One turn moves every row onto another: examples first, then more rows asked
bukil: [ 0.14  0.03  0.85  2.06  0.45  1.41 -0.89  0.13  0.15  1.59 -0.59 -1.00
 -0.15  1.38  0.12 -2.46  1.84  1.59 -1.37  1.65 -2.59 -1.79 -0.17]
Reko: [ 2.07 -0.93  0.74 -1.76 -0.76  0.85 -1.97 -0.55  1.23 -1.58 -0.85  1.06
 -2.26  0.48 -2.27  0.97  2.18 -0.36 -3.29  0.42 -0.69 -0.41  1.53]
riner: [-0.99 -0.89  0.58  1.22  0.07 -0.38  0.35  0.64  0.38  1.37 -1.72  0.53
  1.98  0.74 -1.16  2.72  0.81  0.18 -2.30  1.85  2.42 -1.85  0.90]
fono: [ 3.20 -0.32  1.17  2.10  0.40  0.64 -1.21  2.19  0.77 -0.67 -1.13 -0.70
  0.08  0.42 -0.06  2.40 -1.60  0.09 -1.59 -1.79 -1.32 -0.73  0.88]
repe: [-0.07  1.17  0.97 -2.00  0.93 -0.42 -0.47  1.87 -0.88  0.22  1.39 -0.47
 -1.06 -0.52 -0.12 -1.03  0.35  1.64 -2.69  0.68 -2.90 -0.36 -1.35]
tasud: [ 1.42  2.00 -0.43  1.54  0.07 -0.02  1.85  0.29  0.09  2.32  0.48  0.62
 -1.55  0.07 -2.07  1.03 -0.76  1.28  0.01  1.39  0.43 -0.28  2.03]
Fano: [ 0.59  2.54  0.13  3.30 -0.35  1.03  0.35  1.66  0.73  0.47 -0.81 -0.50
  0.33  0.47 -1.02 -1.23  1.82  0.08 -3.38 -0.19 -0.84 -1.04  0.48]
safop: [ 0.77  0.67  0.39  1.25  0.48  0.52  2.13 -0.10  2.16  0.50 -1.77 -0.93
 -0.47  2.67 -1.13 -0.86  2.81  1.37 -2.67  1.84 -1.00 -0.55  0.30]
rebab: [ 0.72 -1.57  1.32  0.55  0.85  0.00 -1.63  3.63 -0.09 -2.38  0.74  0.92
 -1.50 -0.84 -1.33  0.28  1.02 -0.21 -3.21  1.82 -0.67  0.43 -0.29]
Notel: [ 0.19 -0.21  0.26  1.20 -0.36  2.16 -0.17 -0.57 -1.53  0.81  0.39  0.57
  0.05 -0.21 -1.35  2.22 -0.26 -0.64  0.57 -1.42 -2.63 -1.25  0.05]
Tefa: [ 2.61 -2.29  0.72  0.19  1.86  1.84 -1.85  1.93 -0.61  0.16 -1.29 -0.93
  0.06  2.89  0.18  1.44 -0.26  1.74 -0.50 -0.35 -1.47 -0.58 -0.03]
vokul: [-1.05 -1.87 -0.27 -2.47 -0.16 -0.76  0.94  2.40  0.86  0.40 -0.37  0.85
 -0.64  0.06 -1.16  2.69  1.14  0.51 -3.41  1.23  0.37  1.02 -0.72]
Buge: [ 2.38  0.22  0.52  2.46  1.16  0.26  0.93  2.66  0.44 -0.55 -0.58  0.95
  0.03  1.25  0.12 -1.81  1.64 -0.71 -0.85  3.00 -0.24 -2.31 -0.47]
katir: [ 2.10 -1.34 -0.27 -1.32  0.69  1.35 -0.31  2.68 -0.27 -0.96 -1.27  0.21
  0.24  0.80 -1.67  4.53  0.52  0.46 -1.59  1.06  1.64  0.45  0.63]
Sut: [ 2.84  1.35  0.31  2.27  0.17  0.73 -0.07 -0.05  0.61 -0.47 -0.29  1.09
 -2.15  0.91 -0.90  0.18  3.03 -0.76 -1.07  2.30 -1.55 -1.77 -1.48]
duso: [ 3.45  0.71 -0.47  1.14 -0.06  1.86 -0.11 -0.05 -0.25  1.37 -1.06  1.47
 -0.59  2.27 -0.65 -1.65  1.71 -0.49 -1.61  2.00  0.26 -2.77  0.32]
depa: [ 0.86  2.30  0.71 -2.42 -1.28  0.47  0.68  1.73  0.03 -0.72  0.28 -0.22
 -0.90 -0.64 -0.39 -1.63  0.29  0.50 -1.44  1.20 -2.16 -0.36 -2.08]
saze: [ 0.92  3.00  0.28 -3.12 -0.20  0.29 -0.25  1.06  0.30 -0.24 -0.28  0.01
 -0.37  0.43 -1.03 -0.66  1.27  0.11 -3.48 -1.66 -1.11 -0.72  0.83]
febe: [ 1.19  1.64  0.68 -3.21 -1.01  0.46  1.39  2.18  0.42 -0.29 -0.46 -0.28
  0.07  0.41 -0.12 -2.59 -0.23  0.76 -1.38  1.70 -1.04 -0.73 -1.06]
rana: [-1.26 -2.46  0.37 -3.27 -0.57  0.59 -2.49  0.99  0.04  0.74 -0.82  0.43
 -0.28  0.03 -0.07  1.43  2.06  0.13 -1.08  0.10 -1.81 -0.73  0.37]
vit: [ 3.44 -1.24  0.35  0.75  1.01  0.74  0.65  0.81  0.99  0.36 -1.05 -0.51
 -1.26  2.61 -1.22  3.31 -1.16  1.56 -2.68 -0.01 -0.26  0.45 -0.13]
sil: [ 0.71  1.68  0.75  0.92  0.54  0.33 -0.40  1.27  0.37  0.08 -0.48 -0.04
 -0.43 -0.08 -0.99  0.27  1.03  0.36  2.73  0.19 -1.58 -1.17  2.66]
Panon: [ 0.89  0.38  1.21 -3.49  0.48 -1.24  1.86  1.16  1.48  0.41 -0.38 -0.51
  0.04  0.53  0.19 -1.77 -0.47  1.42 -2.67  1.12 -1.52 -0.94  0.67]
zizok: [ 2.39 -1.39  0.10  0.06 -0.56  1.35 -2.17  2.02 -1.15  0.58 -0.02  0.30
  0.02 -1.30 -0.88  3.74 -1.58  0.43 -1.43  0.92  0.51 -0.64  0.66]
Lofu: [-1.41 -0.21  0.81  1.20 -0.70  0.57 -2.22 -0.60 -0.47  1.15 -1.41  0.43
  1.20 -0.06 -1.02  2.90  1.90 -0.19 -1.41  0.60  0.56 -2.43  0.55]
lofo: [ 2.04 -2.86  1.05 -1.71  0.24  1.11 -1.79  1.13  0.19 -0.42 -1.31 -0.41
 -0.09  0.06 -0.25  3.68  0.07  1.06  0.43  1.65 -0.86 -0.84  0.86]
sadu: [ 0.26  0.94 -0.63  0.03  2.10  1.41  0.87  2.16 -1.25  1.01 -0.01  0.38
 -0.83  2.45 -1.86  0.09  1.59  1.92  1.38  1.55  0.44  0.38  1.16]
fafoz: [-2.14 -1.66  1.31  1.07  0.93 -0.37 -0.57  0.68  0.02  0.47 -1.32  0.03
  0.89  0.75 -0.78  2.85  2.41  0.89 -0.90  2.58  0.28 -1.18 -0.95]
nozo: [-0.31 -1.17  0.07 -1.38 -1.93 -0.74 -1.03  2.34  0.61  1.22 -0.31  0.90
  0.85 -1.94 -0.17  1.43 -0.58 -1.02 -3.16 -0.32  0.01 -1.16  1.51]
busin: [ 1.52  2.69  0.13 -3.30 -1.63  1.18  0.87  0.78  0.08  0.08 -0.27  0.19
 -0.62  0.42 -0.96 -1.82  0.34  0.37 -2.00  0.60 -1.27 -0.85 -1.01]
vofe: [ 1.98 -3.08  0.94 -1.31 -0.14  0.43 -1.45  1.35  0.27  0.17 -0.43  0.72
 -0.50  0.56 -0.51 -1.52 -0.92  0.56 -3.38  2.36  0.58 -1.47  1.99]
zis: [ 0.88 -0.74 -0.85  0.17  0.04  1.76  3.13  0.64 -0.46  1.04 -0.74  0.77
  1.40  1.60 -1.91  1.73 -1.08 -0.79 -1.19 -1.01  0.67 -0.70  1.28]
lem: [-0.39 -2.53  0.69  0.13  1.66  0.88  2.82  1.17 -0.25 -0.14 -0.19 -0.03
  0.61  1.46 -0.93  1.44  0.09  0.35  1.34  1.03 -1.95 -0.12 -0.64]

Notel moves to lem
Fano moves to bukil
Now these:
vit moves to fono
tasud moves to sil
febe moves to busin
Lofu moves to fafoz
rebab moves to vofe
lofo moves to katir
rana moves to vokul
duso moves to Sut
Panon moves to saze

